Rotation paths and how fast each direction turns (deg/step)
Each turn is a multiple of 5 degrees from 10 to 175, or 0.
Each row of a path follows its step; steps can be skipped.
Rotation 1:
step 0: [ -9  -1  -5   1  14  -7  -1   1   8  -6  -6  -5  -8  14  -2  -1   5   1
  -7  -8   3  -2  -1 -14  -7   7 -14  12  -9   0  11   6  14  -3  -1  -6
  -4   6   6   6   9  -2  -3  13  -6  10  -4   8  20   6  -5  18 -15]
step 1: [  7   1   2 -10   3  -6   4  18  18   2 -14  10 -11  -5 -15 -13   0   7
  -3   5  -2   3   8  12  -5  -3   3  17   2  -6   3  -7 -12  -1   2  -7
   8   3  -7 -11  11  -9  -5   1 -11   2  -9  -1  12  -5  -1 -11  -6]
step 2: [ -7 -11  -4  14 -11  14  -9  -5   1  -4  13  -3   1  -3   2  -7  -6   8
   5   4  11  -1   5   5   2 -12  -8  19   8  -2  -6  -3   3 -11   6  -6
  10 -10   5  -3  13  -1 -18  -9  -1  -2  -4   0   8 -10  15   7  -4]
step 3: [ 11   5  -5  17  -2  -4   5  16   8  -4   9   0   6  25 -12  15  -8   2
  -9   8   5   2  -6  -3  -3   4   5  13   1   3 -20   0   2   7  -1  -4
  -6   1   6   5  -4   0   0 -13  -4  -2  11 -12   8  -5   1   6   4]
step 4: [  2   4  -1   3   7   2  -2   4   2  11   7   3  -5   6   4   6  12 -10
  -9  -9  -3  13   2   4   4 -13  10  10  23   2  -3   8  -4  -5   1   9
  -4   9  -6  22  -2 -21   0   3   7   9   0  -5   5   4   8  -3 -14]
step 5: [-16   5   5  -1  -5   3   6  25   9   5   3   4   3  -5  -5   7   6 -10
   1   2 -11   7 -13   1  11 -11 -11  -7   1  11   2 -10  11  -3   1  -6
   3   3  10  -4   7 -16  -9   2 -11  -5   0   3 -15   5   9   5  -4]
step 6: [-13  -5  -2  -5 -12  12   5  -7  14   8  -3   7  -1  -5 -12   2   0  -2
 -10   7  -1 -16   6   4 -11  10 -15   2   8   1  -3   5 -11  12   5   8
 -11  12   7   5  -5  -7  -8  -6   5  -9  -2  -4  -9   0  16   4  12]
step 7: [  2   2  -7  10  -4   8  -8  -1   9   7   5   1  14   5 -14   3   9  -3
   8   4 -14   3  -6   3   8   3  -5   0   4  -7  -3  -6  -5  -4  16   4
   2   7   4   0 -12  11   9  17  18  10 -11   1   7  -8  -5  19   6]
step 8: [ -6   1   3  -2  10  -1  10  -1   4  21   7   3   3  12   2 -11  -2  -1
  -2   2   2   8  -1  -7   1   9   3  -3 -17  -4  -7  -1  -5 -12  10   2
   6  17 -23   8  11   2  -5  11 -12   6   5  -3  -5   8   4  14   8]
step 9: [-17  10  -2 -13   0 -10 -16   0  -2   1   8  21 -13  -6  -9   3  13  -5
 -11  -7   4  -8   5  -7 -11  -2  -8   3   2   6   1  -5   1 -11   7  -8
   9  -1  -5   5  -2  11  -6   6 -14   5  -2  -8   2 -10  -9   3  -1]
Directions:
[ 2  1 -6 -1 -3  8  0  2  0  1 -2  3  2  6  4 -1 -1 -1 -3 -2  4  0 -2 -3
  3 -2  5 -1 -1 -1 -1  2  0  3  1  0  3 -1 -3  0  1  3  1 -2  3  1  0  0
 -1 -2 -3  4  1]
80
[ 1  0 -2  1 -2  2 -4 -1  2 -1 -7 -1  4 -3 -3 -1 -5  2 -2  1  3 -5  1  7
 -2 -2 -1 -5  2 -1 -2 -2 -3 -2  0  0  2 -2  5 -1 -1 -1 -5 -1 -1 -2 -2  1
 -3  1  0  2 -2]
85
[-1 -3  2  4  0  1  1 -1 -1  2  2  0  0  2  2  0 -1  2  2  4 -2  5  2  1
  6 -3 -1 -5 -2 -4  1 -2  1 -4  1 -1  8  1  3  2  6 -1 -1  1  3 -3  2  4
 -2 -1  1 -3  0]
125
